50 stands for zero in the data rows.
Here are some points:
(61 10 79 90 94 99 4 69 99 77 23 83 83 84 70 38 99 54 99 28 42 55 70 2
 85 99 13 90 4 28 0 39 32 60 99 77 87 51 74 40 49 0 32 0 32 39 99 47)
(48 59 56 47 47 51 45 55 50 48 58 48 27 38 32 42 57 39 37 67 42 49 60 44
 40 53 45 66 53 59 44 33 46 51 21 30 56 47 45 53 45 58 56 45 49 60 42 47)
(48 54 45 46 48 52 51 54 51 45 50 48 50 48 47 50 43 51 47 46 55 53 47 55
 45 43 55 48 54 49 57 52 52 48 47 48 52 49 48 51 52 45 50 52 50 50 49 55)
(44 65 43 44 49 69 62 47 44 56 49 47 23 15 33 42 50 12 29 66 26 24 56 43
 44 58 24 74 57 59 50 15 48 40 0 33 51 70 23 48 14 67 65 28 65 28 17 33)
(46 54 47 48 48 52 49 52 51 44 47 45 48 47 48 54 45 50 48 49 55 49 44 52
 45 45 54 48 55 52 57 49 50 47 49 49 48 49 51 51 51 47 52 51 47 48 48 52)
(46 53 46 50 49 52 51 53 53 48 51 43 46 52 49 51 45 51 48 46 54 50 45 56
 46 44 57 48 53 48 60 56 54 51 50 49 50 51 50 49 52 47 49 51 50 51 48 50)
(55 42 59 61 84 49 31 50 50 61 38 66 63 46 50 33 46 63 60 33 34 51 50 31
 74 71 39 38 36 49 24 67 49 54 69 54 69 62 55 57 43 25 30 24 41 59 77 66)
(52 56 47 54 52 52 53 56 53 50 52 50 54 50 47 55 48 53 49 42 56 54 44 51
 45 54 58 51 51 49 47 48 54 48 48 46 48 47 46 51 55 47 51 54 47 49 53 51)
(47 51 44 48 50 52 47 52 53 44 49 46 50 48 48 54 45 48 43 45 55 51 46 52
 45 46 58 49 55 50 56 52 55 50 48 47 50 52 51 50 52 46 50 53 50 51 48 53)
(47 54 48 47 48 53 50 51 49 45 50 49 50 50 50 52 45 49 45 45 51 47 44 54
 47 47 58 47 52 52 58 50 51 45 45 47 49 50 51 52 53 46 48 50 48 49 48 51)
(49 51 46 46 46 51 50 53 53 45 50 49 51 51 47 49 48 53 47 47 55 49 45 55
 47 46 56 50 53 49 53 49 51 44 45 47 49 46 46 50 50 46 50 49 50 47 49 53)
(59 54 46 55 55 49 47 52 54 28 48 51 49 50 49 53 59 45 47 51 53 60 59 60
 49 40 58 62 52 55 55 52 59 49 53 55 49 51 53 50 40 43 66 54 45 49 48 52)
(47 53 45 47 50 51 48 53 50 45 50 46 49 51 52 53 46 53 48 47 53 51 46 51
 44 46 59 51 53 48 56 50 52 48 45 46 49 46 46 51 53 48 49 50 48 51 50 54)
(46 54 46 46 48 49 45 52 51 44 52 49 49 51 49 53 47 51 45 46 55 50 45 54
 45 43 55 48 55 52 56 51 54 49 46 44 47 48 47 49 53 46 50 51 46 50 50 53)
(49 52 47 50 48 54 50 53 51 42 52 49 49 47 48 51 44 51 46 48 57 52 48 55
 45 46 59 48 52 50 56 50 54 49 51 50 48 47 47 48 51 45 49 53 49 50 52 56)
(64 37 54 31 40 28 59 18 51 38 58 49 46 40 53 41 32 66 30 46 52 36 54 49
 52 50 64 41 56 54 61 70 44 54 35 46 66 56 47 53 52 58 62 42 36 41 38 47)
(47 51 46 48 48 53 48 53 52 46 52 47 48 46 49 55 48 51 46 46 54 52 45 51
 42 45 57 49 52 49 59 50 50 47 45 45 49 48 49 51 52 43 47 51 48 47 46 51)
(48 41 58 53 47 49 76 32 69 29 64 65 54 21 61 33 37 39 40 63 40 41 66 57
 48 72 38 43 39 66 54 68 61 53 32 42 58 78 41 59 42 78 76 29 61 35 16 44)
(45 51 44 45 46 52 50 52 52 46 49 45 50 49 49 53 43 48 45 46 53 49 46 55
 46 44 57 49 51 49 57 51 52 46 44 45 50 49 46 50 53 47 47 50 48 48 46 50)
(47 54 45 47 50 54 50 50 50 44 48 46 49 48 48 52 45 51 45 44 54 52 47 54
 44 43 56 49 55 52 57 51 53 49 48 45 46 48 50 52 54 46 50 51 45 45 45 52)
(48 55 48 52 50 50 49 52 51 44 49 46 47 47 48 53 49 52 44 48 58 53 48 54
 44 46 56 47 52 48 56 51 52 47 48 50 51 49 51 53 53 45 46 51 48 49 51 53)
(99 66 51 32 66 39 61 35 59 48 46 71 72 32 62 70 60 76 55 58 31 41 51 59
 72 77 53 49 32 59 33 52 58 48 51 60 58 66 50 73 45 61 72 32 26 51 42 63)
(48 53 45 49 49 51 50 53 53 48 50 46 51 51 51 54 47 51 45 45 53 52 45 51
 45 47 56 46 50 49 58 51 55 50 46 47 51 52 50 50 52 45 48 50 48 50 52 56)
(46 53 44 47 47 53 50 53 52 43 47 46 52 50 47 54 51 54 45 44 52 52 47 52
 44 47 60 50 52 48 56 48 48 48 46 46 50 52 51 51 52 46 51 52 48 51 50 51)
(46 53 47 45 44 52 50 53 52 47 51 45 46 48 50 52 45 50 43 47 54 50 44 52
 46 43 54 46 50 49 54 48 52 47 46 47 50 51 50 51 51 44 48 52 47 44 44 50)
(50 53 46 47 48 53 48 52 52 43 48 47 50 49 50 56 48 51 47 47 53 51 48 57
 47 47 58 49 52 47 55 50 52 47 44 45 49 52 51 49 51 42 46 50 47 48 49 57)
(50 54 44 48 51 53 51 54 50 44 50 46 48 47 48 53 47 50 46 46 55 54 46 54
 46 46 57 48 53 50 56 49 51 47 47 46 47 49 51 51 52 46 49 53 49 49 47 52)
(51 55 46 49 49 53 51 51 45 43 51 48 51 48 51 55 45 48 42 47 53 49 43 52
 48 44 54 48 54 52 55 50 53 48 47 46 49 51 52 51 51 49 50 52 48 50 48 52)
(51 32 92 66 77 99 67 81 51 67 53 90 54 67 51 41 76 47 92 75 14 52 73 28
 42 99 14 72 12 39 20 23 36 69 60 32 54 77 47 43 55 56 61 21 77 63 41 50)
(46 50 43 46 47 53 51 52 51 47 53 48 50 51 51 55 47 51 44 44 53 51 48 56
 46 48 58 47 53 51 57 47 49 45 44 45 48 51 50 51 54 47 49 51 49 47 45 53)
(50 53 42 46 48 51 49 54 53 46 52 47 50 50 49 53 45 51 48 49 56 52 47 54
 46 46 56 46 51 52 59 47 49 48 45 43 45 47 48 50 51 46 53 54 49 49 46 52)
(48 52 43 46 47 51 47 51 51 45 49 46 53 52 50 55 48 52 49 50 56 53 46 50
 43 46 57 48 51 49 57 50 50 46 46 44 48 51 52 50 49 45 49 51 50 50 48 53)
(47 53 44 48 48 51 48 54 52 45 52 47 47 49 49 54 50 54 48 47 53 51 47 54
 47 47 57 48 54 52 58 52 55 46 45 45 48 51 51 52 51 43 49 52 48 48 49 53)
(46 54 49 50 48 52 50 54 52 45 52 47 49 52 52 54 48 53 45 46 56 50 43 51
 47 48 58 48 52 46 56 53 53 47 44 43 44 48 52 52 52 45 51 54 49 49 47 51)
(67 0 99 99 99 71 48 99 99 63 43 98 70 99 66 49 99 99 99 59 26 56 72 8
 75 92 0 86 0 21 0 48 40 77 99 99 70 24 61 28 36 51 57 16 70 56 98 31)
(68 9 63 39 11 47 49 28 40 56 59 71 53 95 48 31 80 10 53 51 45 71 99 57
 70 58 38 72 51 24 32 69 43 55 93 75 27 50 83 32 15 59 41 64 50 27 93 40)
(46 50 43 46 47 51 49 54 52 45 51 47 51 51 51 55 47 53 46 45 52 48 46 52
 41 44 59 51 57 53 55 49 52 46 47 48 49 49 50 50 49 45 49 52 49 49 48 51)
(46 52 44 47 48 52 48 54 54 44 49 45 48 51 51 52 47 52 46 46 53 50 45 53
 46 46 59 48 50 49 57 49 50 48 50 51 50 49 49 49 52 46 48 53 51 51 49 51)
(83 0 92 62 0 67 99 55 52 99 99 87 0 99 54 43 56 14 99 96 0 34 99 66
 63 79 0 96 17 0 19 70 28 85 70 99 34 80 64 13 77 99 28 51 99 47 33 4)
(48 55 45 46 46 51 48 54 52 45 53 50 51 49 48 51 46 51 44 43 54 52 43 52
 47 43 56 49 52 51 57 50 50 46 46 45 47 48 49 51 51 44 49 52 47 49 46 49)
(43 51 45 46 45 49 49 54 53 45 50 47 51 51 50 55 45 48 45 46 53 51 44 52
 45 45 54 46 53 49 57 51 52 48 46 45 47 47 48 51 52 44 47 53 51 49 46 50)
(47 53 46 49 48 51 52 55 51 44 50 47 50 50 50 55 48 50 46 48 55 52 46 53
 46 44 54 47 54 49 54 50 54 49 48 48 49 49 50 52 53 45 48 50 47 47 47 52)
(47 53 46 50 50 53 51 54 54 46 47 44 49 50 50 55 47 49 46 47 54 52 44 51
 45 43 55 49 52 50 57 48 51 47 46 47 49 50 53 52 50 44 47 51 49 52 50 51)
(46 53 45 47 47 51 48 53 50 44 49 46 50 50 50 56 46 48 45 46 55 50 46 55
 46 44 55 45 49 50 58 48 50 47 45 47 48 48 50 50 52 45 46 51 52 51 46 50)
(55 55 42 52 49 53 52 53 52 36 53 51 56 54 52 65 60 40 42 47 45 59 51 60
 54 41 58 57 52 53 42 53 53 39 59 49 48 55 59 58 46 47 63 52 41 57 44 57)
(87 21 99 99 99 73 0 76 88 99 0 99 99 61 50 67 63 99 99 34 1 1 49 0
 99 99 0 74 0 63 0 12 1 99 99 99 99 55 72 6 17 0 0 0 15 74 99 37)
(62 46 54 64 52 42 65 53 75 38 59 63 43 68 56 32 74 60 54 45 66 48 53 62
 47 46 32 60 38 53 62 57 60 61 53 66 49 26 46 54 58 62 78 42 55 32 48 37)
(52 0 99 99 99 99 0 53 44 99 0 99 99 99 57 63 98 99 99 69 0 54 99 0
 99 99 0 92 1 0 0 2 9 72 99 72 99 90 99 13 51 0 0 0 69 99 99 91)
(46 53 46 48 49 52 49 52 51 43 48 47 54 52 49 54 47 51 45 48 57 51 46 52
 44 45 57 49 52 51 57 48 50 45 43 46 51 48 49 52 52 44 48 53 49 50 49 53)
(47 53 46 47 49 53 50 53 50 44 50 48 49 48 48 54 48 52 47 47 56 49 43 52
 43 44 55 47 53 49 57 50 52 47 46 48 53 50 49 53 54 45 50 49 44 48 47 52)
(51 92 68 99 0 0 95 0 0 99 99 4 0 0 44 11 99 19 94 69 45 36 99 36
 58 90 0 41 18 99 72 93 83 80 88 82 44 66 99 60 99 99 85 99 76 99 0 12)
(45 50 45 48 48 53 51 55 53 46 50 47 50 50 49 54 47 52 47 48 56 52 47 55
 46 46 57 49 54 50 56 50 51 46 46 45 48 51 50 50 54 47 48 49 48 50 51 55)
(47 52 44 42 46 48 54 43 50 46 52 52 54 47 54 52 44 53 44 53 56 49 47 49
 42 50 60 41 49 47 54 52 51 47 46 50 50 49 45 47 48 48 47 51 45 54 46 50)
(41 50 46 49 46 50 51 57 59 46 47 45 51 54 49 53 49 50 46 47 53 51 47 55
 45 46 55 49 51 47 53 45 48 47 39 44 53 55 46 48 54 48 48 53 51 51 47 53)
(46 52 46 50 50 53 52 55 49 43 50 46 51 51 48 54 48 49 44 45 51 49 44 51
 44 44 57 48 50 48 56 49 51 47 47 48 50 52 51 49 52 46 49 53 51 51 48 53)
(51 49 43 38 46 45 54 45 53 42 47 53 57 46 50 53 40 59 43 52 50 46 47 50
 47 45 61 46 53 50 56 53 47 47 42 40 51 52 45 54 56 49 51 46 43 51 44 52)
(44 53 50 49 47 53 52 55 54 47 49 43 46 48 48 53 46 50 45 43 54 55 45 50
 45 47 58 48 53 51 56 50 52 46 47 47 48 51 51 51 52 47 52 53 48 49 50 52)
(45 51 43 46 49 52 47 51 52 47 52 49 50 49 49 52 46 49 45 48 57 52 44 53
 44 44 56 47 53 52 57 48 51 47 48 48 50 47 50 54 52 41 45 52 47 46 46 51)
(47 54 61 64 71 61 31 56 52 54 33 59 63 53 53 50 52 66 65 36 45 40 46 36
 52 60 53 53 46 54 26 48 45 52 56 52 62 51 50 49 47 21 41 38 46 54 63 60)
(45 52 45 47 48 52 49 50 49 44 50 48 51 49 49 54 47 51 47 45 53 52 46 55
 46 46 59 51 53 49 56 51 54 48 47 47 49 50 51 53 55 47 49 51 50 51 48 49)
(23 19 61 74 47 11 66 43 48 41 57 46 67 31 50 31 51 64 58 75 50 45 68 64
 37 72 61 10 30 48 45 78 50 64 26 94 54 67 38 73 55 67 68 46 38 80 16 83)
Here are 16 more points, each followed by its number:
(48 54 47 47 45 49 49 52 49 45 50 46 51 51 50 50 43 50 49 49 53 50 46 55
 46 44 58 48 53 52 56 48 50 47 48 50 51 49 50 52 51 45 51 52 48 51 51 54) 0
(47 52 45 47 48 52 50 53 53 48 51 47 51 47 45 52 46 51 47 47 56 54 48 55
 44 44 57 49 55 52 56 51 54 48 46 45 50 52 50 52 52 45 48 50 49 52 49 53) 1
(47 54 46 45 47 53 48 53 51 44 52 50 50 47 48 53 45 50 45 44 52 51 46 53
 47 46 57 49 53 51 58 49 52 48 44 47 49 49 50 48 50 48 52 52 51 49 47 53) 2
(46 50 44 48 47 48 46 53 53 44 50 49 50 49 48 51 46 53 46 45 53 51 48 56
 47 43 55 50 54 50 55 47 51 49 48 49 50 49 51 52 54 46 49 50 46 50 49 52) 3
(46 52 45 48 49 54 52 54 52 44 48 49 50 48 49 52 46 51 47 48 57 55 50 52
 44 47 57 49 53 49 55 49 51 48 48 44 46 49 48 50 52 46 52 55 50 50 46 51) 4
(50 52 42 51 52 44 50 53 53 44 42 47 46 54 47 47 50 53 47 50 59 48 41 61
 46 41 54 46 52 48 53 61 50 48 57 60 51 44 49 48 49 53 52 50 52 45 52 56) 5
(9 27 48 54 64 48 39 68 84 60 26 41 77 92 36 54 78 62 77 54 28 55 76 52
 61 75 20 55 28 54 5 18 41 59 36 59 49 59 26 53 75 45 60 44 46 78 61 61) 6
(46 51 46 48 48 54 50 51 50 45 50 45 45 46 52 55 48 56 48 46 55 51 43 50
 44 47 58 47 53 51 55 47 51 47 45 45 47 49 50 53 57 49 51 52 49 49 48 53) 7
(47 54 46 46 49 54 50 54 53 44 47 47 49 50 50 53 48 51 46 50 57 52 46 52
 45 45 57 49 54 49 54 48 51 46 47 49 50 50 50 48 50 46 50 51 46 48 46 51) 8
(48 60 50 51 52 62 48 47 42 41 49 53 42 45 55 49 44 53 54 39 45 45 48 59
 54 46 52 48 61 51 40 58 52 44 42 50 53 64 50 48 60 46 44 43 52 57 58 61) 9
(46 53 46 47 46 50 49 53 51 43 49 45 49 51 50 53 44 49 46 47 56 53 48 57
 47 45 57 47 51 51 58 51 54 49 47 47 48 48 50 49 49 45 49 50 48 51 49 52) 10
(46 56 44 45 48 54 50 54 52 42 49 48 52 50 44 49 46 48 47 48 52 52 48 52
 43 43 55 50 55 50 52 48 50 46 44 49 49 47 50 53 55 48 52 51 48 48 50 55) 11
(50 59 45 61 39 27 55 43 49 53 67 48 50 33 51 52 53 55 46 48 58 47 52 48
 43 51 40 49 44 54 56 53 55 58 46 46 42 55 66 52 61 62 61 61 50 64 40 51) 12
(74 5 93 0 7 57 67 0 0 99 80 54 0 57 57 0 29 0 49 73 0 4 94 19
 99 32 0 82 79 61 48 78 20 40 19 65 26 75 40 6 0 99 0 45 99 22 55 26) 13
(46 53 45 46 45 52 50 53 52 47 52 46 49 48 48 55 47 50 46 46 54 51 44 52
 44 44 55 47 55 53 59 51 52 46 45 46 47 49 50 49 50 45 48 46 45 50 48 51) 14
(48 52 44 45 46 52 48 50 53 48 50 46 52 51 49 55 47 50 45 46 53 49 45 51
 45 49 58 47 52 51 58 49 51 48 49 48 48 47 47 51 56 49 52 53 51 51 50 57) 15
Which two of these numbered points are nearest to each point below, looking only along the 8 directions in which the first points spread most? Their numbers follow each, nearest first.
(49 55 46 48 49 52 50 53 49 45 52 47 50 52 52 55 47 48 46 50 55 51 46 54
 46 46 58 51 55 50 56 50 51 46 47 45 47 48 48 51 51 47 51 51 48 48 47 52) > 11 2
(48 51 42 45 46 53 52 52 51 46 50 46 48 48 51 55 46 53 48 47 57 53 43 50
 45 46 57 49 52 50 57 52 53 48 47 46 47 50 51 49 52 45 48 53 51 50 48 54) > 15 10
(48 53 47 50 48 53 51 54 53 45 48 45 47 47 47 50 45 50 46 46 53 50 43 51
 44 46 60 49 53 51 57 51 53 47 46 46 50 51 48 49 51 46 48 51 49 50 48 52) > 14 2
(47 53 44 47 48 53 50 51 53 46 53 48 49 48 50 53 44 48 43 44 57 54 47 53
 47 46 54 49 52 50 59 51 51 46 46 47 46 48 49 51 52 45 51 51 48 48 45 53) > 2 10
(96 96 65 71 24 1 72 0 0 95 68 20 8 19 94 11 67 21 74 75 40 42 34 22
 99 33 6 0 65 91 56 99 54 47 80 66 56 32 73 21 80 99 43 99 70 59 54 20) > 12 5
(95 43 43 49 64 6 70 50 32 77 37 49 14 64 52 5 69 22 12 46 68 34 21 53
 71 41 38 39 65 43 50 97 28 43 90 75 39 23 57 69 6 67 50 55 78 16 69 46) > 5 10
(45 50 44 47 50 54 49 52 50 43 50 48 52 53 50 53 47 50 46 45 51 51 46 54
 47 48 60 50 51 49 56 48 51 45 42 44 46 49 52 51 54 47 48 51 47 47 46 51) > 11 8
(48 53 45 48 50 52 50 56 51 42 50 47 51 52 49 52 46 50 46 49 54 51 47 52
 42 45 59 48 55 50 54 49 54 47 42 46 51 51 49 50 52 46 50 52 48 50 50 54) > 11 8
(51 52 44 52 53 53 47 55 63 41 54 49 52 58 55 53 49 46 48 43 58 52 44 50
 50 46 50 55 50 52 54 49 52 50 48 52 48 51 49 51 54 41 55 46 46 43 46 56) > 8 11
(49 51 42 47 51 53 49 54 52 43 47 49 53 50 49 52 44 49 47 47 53 52 46 52
 43 44 57 48 53 50 54 47 51 47 45 44 45 48 51 52 53 46 52 53 49 49 47 53) > 11 8
(47 55 47 47 45 54 51 55 52 42 50 49 51 51 48 54 48 52 50 48 57 51 45 54
 47 47 55 47 51 49 54 48 51 48 45 45 48 50 48 51 56 50 53 54 48 44 45 52) > 4 11
(47 55 46 44 46 51 49 53 52 47 52 50 50 48 51 53 43 49 45 46 55 52 46 51
 43 44 57 50 56 51 57 51 52 50 51 49 47 50 50 49 51 45 47 50 48 50 47 51) > 14 10
(50 53 44 47 50 52 49 54 55 46 49 50 49 49 50 52 47 52 47 47 53 52 48 53
 45 50 55 50 48 51 61 50 51 46 44 48 50 49 50 51 56 49 57 53 50 53 48 52) > 7 4
(45 51 45 47 47 53 51 53 50 44 53 48 48 48 48 53 47 51 44 45 55 53 49 57
 47 47 58 48 53 50 55 47 51 48 47 48 52 52 49 49 49 45 49 50 46 47 47 51) > 2 8
(83 0 99 48 18 81 65 0 0 99 99 99 0 99 66 0 99 9 99 99 0 15 96 0
 99 99 0 77 19 14 0 58 0 72 99 99 23 45 27 0 0 99 0 0 99 70 99 0) > 13 6
(0 0 99 99 99 52 0 89 95 99 0 99 99 99 22 82 99 99 99 99 0 90 99 0
 30 99 0 99 0 0 0 0 0 99 99 99 98 71 79 1 99 0 30 0 32 99 83 46) > 6 9
(49 53 47 54 48 49 46 44 48 48 48 56 51 46 51 48 44 49 47 42 47 54 48 49
 47 47 56 45 52 53 52 57 52 43 45 49 57 59 53 55 54 49 43 42 48 55 51 62) > 9 0
(47 51 43 47 47 51 51 54 51 45 50 47 51 50 49 54 48 51 46 47 55 50 46 56
 46 48 58 48 53 48 55 52 53 46 46 46 46 46 50 53 52 45 46 50 48 49 49 54) > 10 15
(88 0 99 99 99 55 12 61 58 99 0 99 99 59 48 71 45 99 99 71 0 35 99 5
 76 99 0 76 0 53 0 30 22 99 99 99 91 79 49 14 5 0 57 0 57 71 68 41) > 6 9
(47 54 47 47 47 52 50 54 52 46 52 48 50 49 48 52 46 51 47 49 53 50 49 55
 43 43 56 48 53 50 59 51 53 48 46 48 51 49 51 52 50 43 47 51 49 50 48 52) > 15 1
(44 51 46 50 50 52 49 56 55 45 48 45 48 47 48 53 48 54 47 47 58 57 48 53
 45 44 56 46 51 51 56 48 52 48 45 47 50 50 50 50 51 44 50 52 46 49 51 54) > 7 1
(50 55 46 48 47 51 49 54 53 45 51 48 51 51 50 52 43 49 46 45 52 50 46 54
 45 45 54 47 53 51 60 51 52 49 48 47 49 51 52 52 53 45 47 51 49 50 49 54) > 0 15
(46 83 10 0 0 77 99 4 9 55 80 62 76 0 56 0 99 0 44 84 0 61 98 7
 83 99 0 65 63 80 0 7 77 17 82 11 0 73 46 61 0 99 71 22 77 0 45 39) > 13 12
(53 81 41 32 51 94 73 33 30 60 39 53 0 0 28 29 52 0 19 85 0 0 67 38
 46 72 0 96 67 64 47 0 51 33 0 32 49 95 0 36 0 87 82 12 95 5 0 24) > 13 9
(57 25 68 23 29 55 53 19 21 69 56 50 8 59 54 24 33 26 38 54 23 26 73 41
 72 30 22 69 71 49 52 67 35 37 26 55 45 61 41 29 22 80 26 43 79 37 55 46) > 13 9
(56 51 50 54 49 48 57 52 63 44 52 56 45 56 54 44 54 53 49 43 57 51 47 59
 48 38 49 53 46 51 59 55 53 51 50 56 55 36 45 51 47 53 60 45 48 36 46 47) > 5 8
(65 42 37 47 60 31 51 46 49 58 35 43 33 60 52 30 49 58 27 51 68 36 29 66
 61 37 44 44 59 49 51 78 43 43 63 66 53 36 45 54 44 66 55 50 58 36 56 53) > 5 3
(44 53 50 60 59 56 36 58 64 45 41 52 58 52 49 51 58 51 55 39 56 52 46 41
 52 55 51 52 45 50 37 47 45 47 57 48 60 51 52 51 54 29 49 38 39 50 54 52) > 9 3
(33 44 37 43 42 49 59 59 63 48 43 40 53 66 48 56 55 49 51 48 49 53 58 64
 46 47 49 51 47 47 48 38 45 50 32 50 47 54 37 49 65 56 56 55 54 58 47 60) > 4 11
(50 49 42 43 40 42 52 42 57 41 51 45 51 46 47 50 43 59 44 50 53 47 49 51
 43 45 56 42 53 52 60 55 47 45 41 47 56 53 49 55 56 48 55 48 43 51 43 49) > 0 15
(91 0 99 99 99 16 0 73 28 99 2 89 99 74 37 20 63 88 99 43 10 61 89 0
 99 99 0 44 8 45 0 41 0 99 99 85 72 40 53 27 0 22 20 56 36 46 99 0) > 6 9
(48 46 70 63 80 73 28 59 45 51 23 65 58 62 56 49 56 73 83 39 33 42 47 33
 62 72 38 55 45 49 11 40 43 58 70 59 64 58 54 37 49 22 40 29 55 66 67 66) > 6 9
(48 51 45 47 47 51 50 55 52 44 51 50 54 50 50 55 45 50 45 45 58 54 45 52
 45 44 56 49 51 48 57 49 51 47 48 48 52 53 50 48 50 46 51 53 49 50 48 54) > 3 8
(50 54 45 46 46 52 47 51 53 48 53 48 50 48 49 53 43 47 45 50 56 50 45 52
 44 44 56 48 52 50 56 46 51 47 44 45 48 50 53 50 50 47 52 52 49 50 49 54) > 2 14
(60 67 56 58 30 27 62 19 26 74 68 37 34 34 63 44 54 48 52 73 47 44 39 30
 54 42 43 35 51 61 63 59 46 52 60 53 61 38 46 50 62 93 42 70 50 47 44 23) > 12 0
(48 54 47 47 47 53 51 55 53 46 51 48 51 50 48 52 49 53 45 48 56 51 46 53
 45 46 58 48 53 51 55 50 51 47 47 45 47 48 50 49 48 44 51 55 49 48 47 53) > 8 11
(47 54 45 49 49 52 55 54 53 46 49 52 50 50 51 49 51 51 44 49 55 48 44 60
 49 45 52 50 51 49 55 50 51 48 48 46 51 45 44 51 56 50 51 51 51 49 48 51) > 4 8
(72 79 60 63 35 31 58 17 5 68 61 33 27 31 69 37 57 39 58 58 50 50 43 35
 70 40 29 25 54 74 58 75 54 49 61 59 54 41 55 25 69 99 46 76 61 57 49 31) > 12 0
(46 51 46 48 48 54 49 52 51 46 50 46 47 49 53 57 47 50 46 46 55 51 44 54
 45 45 56 46 53 49 56 53 56 49 46 47 49 50 50 51 52 46 51 52 50 49 47 53) > 15 1
(99 0 99 99 99 73 0 88 91 99 25 99 99 70 37 85 79 99 99 18 38 16 69 0
 99 99 0 83 0 70 0 0 4 99 99 85 57 35 49 32 0 0 38 15 11 57 99 12) > 6 9
(45 53 48 50 50 52 49 53 52 48 52 46 48 47 47 52 44 49 47 47 54 53 47 53
 45 45 57 48 54 50 58 49 49 47 47 46 49 49 48 51 52 46 53 54 51 53 49 50) > 7 1
(49 53 46 52 54 53 68 65 60 45 48 63 53 61 57 39 60 47 41 55 53 43 42 64
 52 59 41 49 49 54 49 52 48 46 50 47 50 43 36 48 50 62 64 51 60 49 44 52) > 4 11
(40 57 44 50 50 58 53 52 51 50 50 47 39 34 43 49 48 37 42 54 44 39 51 49
 44 47 46 54 50 53 56 37 52 47 26 44 46 55 39 49 36 53 57 44 54 41 37 39) > 2 11
(49 53 45 48 48 51 48 54 54 45 47 46 52 51 49 53 45 50 48 47 52 50 44 51
 43 43 56 49 52 46 56 52 53 46 45 47 49 49 49 51 55 46 48 50 47 49 48 53) > 8 3
(49 55 47 49 50 53 49 55 53 45 50 48 51 52 52 53 45 50 46 47 56 51 47 54
 44 46 57 47 52 50 57 49 52 48 45 45 48 49 50 51 51 46 49 51 48 48 47 53) > 8 11
(51 51 45 48 48 47 49 51 50 45 49 51 51 49 46 55 52 56 46 41 48 52 49 52
 44 49 56 52 46 53 55 47 54 48 45 54 50 48 50 57 48 45 54 50 47 50 43 50) > 3 15
(57 60 72 65 74 76 31 53 43 48 34 69 51 54 66 45 45 68 74 39 31 39 54 49
 79 63 33 55 55 51 0 61 42 50 60 62 62 72 55 39 65 32 33 21 50 74 82 81) > 6 9
(85 94 87 70 0 0 91 0 0 99 99 0 0 0 99 0 68 0 51 99 13 0 0 0
 99 27 11 0 75 41 59 99 33 54 99 56 82 5 43 82 34 99 19 99 37 19 37 0) > 12 5
(58 54 59 73 56 12 88 34 40 63 45 38 50 27 39 27 36 21 41 41 47 60 56 54
 67 52 29 25 36 53 62 47 66 78 75 54 60 53 45 45 60 92 52 82 60 31 60 24) > 12 5
(50 53 44 48 51 53 48 53 52 45 50 47 51 49 47 52 47 50 45 47 56 53 48 53
 43 46 57 45 52 53 59 48 50 46 45 47 48 49 51 51 50 43 49 54 48 49 49 54) > 1 8
(64 69 59 43 42 21 79 0 29 80 61 46 66 20 78 43 49 46 55 89 39 40 56 40
 58 63 66 21 56 41 35 59 52 51 60 55 63 39 53 61 37 84 51 77 36 65 53 31) > 12 9
(47 52 45 47 49 54 49 52 51 46 52 46 47 49 49 51 45 53 47 47 53 50 47 53
 43 45 58 48 54 51 58 51 53 49 46 47 50 49 48 50 52 45 50 51 46 49 50 53) > 15 1
(48 54 46 47 50 54 49 53 52 44 47 44 49 49 49 53 47 53 47 48 54 50 44 53
 45 44 55 47 52 49 56 50 51 45 46 50 53 52 51 50 51 42 48 51 48 49 48 53) > 3 1
(56 32 54 53 52 64 97 75 68 55 51 80 43 72 62 23 72 43 53 81 38 47 52 73
 64 77 0 60 36 44 39 45 47 56 53 59 37 53 27 39 51 99 73 37 89 52 39 51) > 6 12
(56 85 75 30 25 25 55 36 8 99 99 23 0 1 0 2 99 13 28 99 3 70 99 7
 45 98 0 95 43 99 31 12 56 43 0 1 53 29 32 60 57 99 66 64 68 92 27 0) > 12 13
(47 54 47 48 48 54 51 52 51 44 49 48 51 50 49 50 42 48 42 44 59 57 48 54
 42 42 56 49 53 49 55 48 52 47 46 45 47 51 50 51 53 48 51 50 47 49 47 52) > 11 4
(99 4 76 0 90 0 40 14 35 62 60 99 65 19 51 16 0 76 0 71 37 0 60 7
 99 61 52 26 45 21 33 79 24 99 42 50 50 51 0 95 1 50 97 18 0 14 56 52) > 9 5
(49 56 50 51 51 54 48 50 50 45 51 47 51 50 46 50 44 48 45 45 56 52 46 54
 45 45 61 52 52 51 58 48 50 49 49 47 49 51 51 50 50 47 51 51 51 52 50 55) > 1 15
(49 53 45 47 49 52 51 51 53 43 51 52 51 52 48 49 50 54 47 48 58 53 48 53
 43 43 56 49 52 53 57 52 51 48 50 51 49 46 51 54 51 47 52 49 49 46 50 50) > 3 10
(46 51 45 49 50 56 52 52 52 46 50 49 51 48 47 52 46 53 49 50 57 54 48 56
 47 48 58 47 52 50 57 50 50 43 44 46 48 51 50 52 53 48 51 52 47 47 47 52) > 4 11
(57 64 54 56 46 46 53 40 32 52 54 44 39 38 56 49 48 45 50 55 53 48 42 44
 52 40 46 43 55 59 60 57 54 52 54 49 52 48 52 46 58 66 48 63 53 54 50 42) > 12 0
(64 53 51 68 73 65 31 65 85 47 48 53 58 69 60 54 66 49 67 39 50 53 46 44
 74 59 34 72 35 50 29 44 45 59 74 66 56 52 57 55 50 16 65 35 38 40 58 58) > 6 5
